0: [  1. -10. -24. -19. -14.  -6.   2.  25.   4. -13.  63.  -5.  48.  24.  -2. -11.  -8.  34.  -2.  -8. -12.]
1: [ -7.  27.   9.  23.  -2.  -9. -14.  25.  26.   4.   3.   7.  -7.  37.  -1.  12.  -6.  37.   0.  -2.  -2.]
2: [-14. -13. -43. -49. -52. -51. -26.  52. -24. -37.  53. -21.  22.  37. -50. -28. -51.  80. -26. -45. -52.]
3: [ 17. -33. -42. -55. -31. -15.  -1.   9. -45. -30.  76. -18.  54.  -4. -22. -35. -26.  46.  -2. -19. -34.]
4: [ 18. -12.  -9. -20.  -6.  -2.   6.  23. -11.  -4.  51.   0.  37.  16.  -6.  -7.  -7.  39.   5.   1. -11.]
5: [  3.  13.  -4.  -3. -10. -11.  -2.  33.  14.  -3.  40.   1.  31.  34.  -6.  -6. -12.  38.   2.  -8. -11.]
6: [-35.  31.  -4.  11. -18. -30. -29.  41.  38.  -5. -12.   2. -24.  62. -21.  13. -17.  56. -21. -25. -11.]
7: [ -7.  17.   1.   6.   4.   0. -10.  16.  25.   2.   6.   9.   3.  45.   2.  17.   7.  43.  -4.  -7.   8.]
8: [  8.  -2.  16.  17.  31.  30.  13. -52.   2.  18. -51.   7. -20. -38.  28.  10.  33. -64.  10.  21.  30.]
9: [ 1. 14.  3.  7.  6.  4.  0. 20. 16.  9.  9.  7.  6. 36.  5.  9.  6. 29.  3.  1.  8.]
10: [ -3.  32.  11.  17. -12. -11.   0.  43.  15.   3.  12.   9.  -4.  34.  -8.   3.  -8.  19.   2.  -7.  -8.]
11: [  3.  20.  20.  18.  15.  14.   8.  -6.  19.  21. -28.  11. -28.   0.  14.  12.  19. -17.   5.  11.  24.]
12: [   8.  -24.   14.   12.   35.   37.   16.  -92.  -19.   16.  -59.   -1.  -27.  -73.   33.    1.   39. -102.   11.
   28.   36.]
13: [-40.   8. -32. -29. -58. -65. -42.  70.  -1. -37.  26. -24.  -5.  49. -58. -19. -62.  75. -38. -50. -58.]
14: [  0.  14.  -5.  -8. -22. -21.  -1.  64.   7. -11.  18.   6.   4.  22. -23.   9. -25.  35.   0. -12. -22.]
15: [-13.  27.  16.  25.   5.  -5.  -7.  22.  32.   9. -15.  11. -15.  34.  -2.  20.   1.  22.  -3.  -1.   6.]

[-23.  24.  -1.   7. -11. -19. -22.  34.  34.  -3.  -1.   3.  -9.  59. -14.   9. -15.  55. -14. -20.  -7.] 6 1 7
[  6.  25.  12.  24.  10.   1.  13.  22.  26.  14. -15.  14. -10.  15.   7.  18.   2.  11.  -3.   7.   5.] 15 9 1
[ 25.  18.  19.   9.   1.   2.  27.  30. -15.  11.   1.   6.  -2. -28.   0.   4.  -2. -18.  20.  16.  -6.] 11 10 9
[-68.  26. -27. -13. -59. -73. -60.  64.  23. -35. -22. -21. -51.  70. -61.  -6. -61.  75. -53. -65. -51.] 13 6 2
[-10.  24.  29.  36.  19.   8.   1.  -8.  18.  21. -63.   9. -47. -11.  11.  25.  14. -38.   2.  11.  19.] 11 8 15
[ 22.  17.  27.  18.   9.   9.  21.  15. -17.  17. -18.   5. -22. -29.  11.   3.  -2. -36.  23.  14.   7.] 11 8 9
[ -1.   6.  18.  21.  26.  16.   1. -25.  23.  16. -29.   9. -14.  10.  20.  18.  22. -15.   5.  12.  26.] 11 8 15
[17. 13.  7.  0.  4. 11. 14. 14.  3.  6. 22.  5. 22. 20.  6.  1.  9. 10.  5.  5.  8.] 9 5 7
[  1. -28.  14.  17.  38.  38.   6. -97. -11.  17. -67.  -2. -32. -59.  34.   1.  35. -92.   5.  26.  37.] 12 8 11
[ 20.  -9.  -7. -16.  14.  23.  16. -26.  -9.   1.  28.   5.  32. -10.  19.  -3.  24.  -1.  17.  10.  16.] 4 9 11
[ 4. 13.  7. 13.  1. -1.  3. 28. 13. 10. 25.  6. 13. 29.  0.  2. -5. 20.  6.  2. -1.] 9 10 5
[-11.  25.  22.  32.  11.   1.  -2.   9.  27.  16. -40.   8. -34.  12.   9.  22.   4.  -5.   3.   6.  13.] 11 15 1
[ 17. -32. -14. -18.  12.  25.   6. -40.  -6.   0.  36.   0.  43.   2.  21. -11.  22.   2.  10.  12.  17.] 4 0 9
[ -3.  23.  25.  27.  13.   1.   4.  17.  16.  19. -36.  11. -31.   7.   3.  24.   7.   0.   3.   8.  11.] 11 15 1
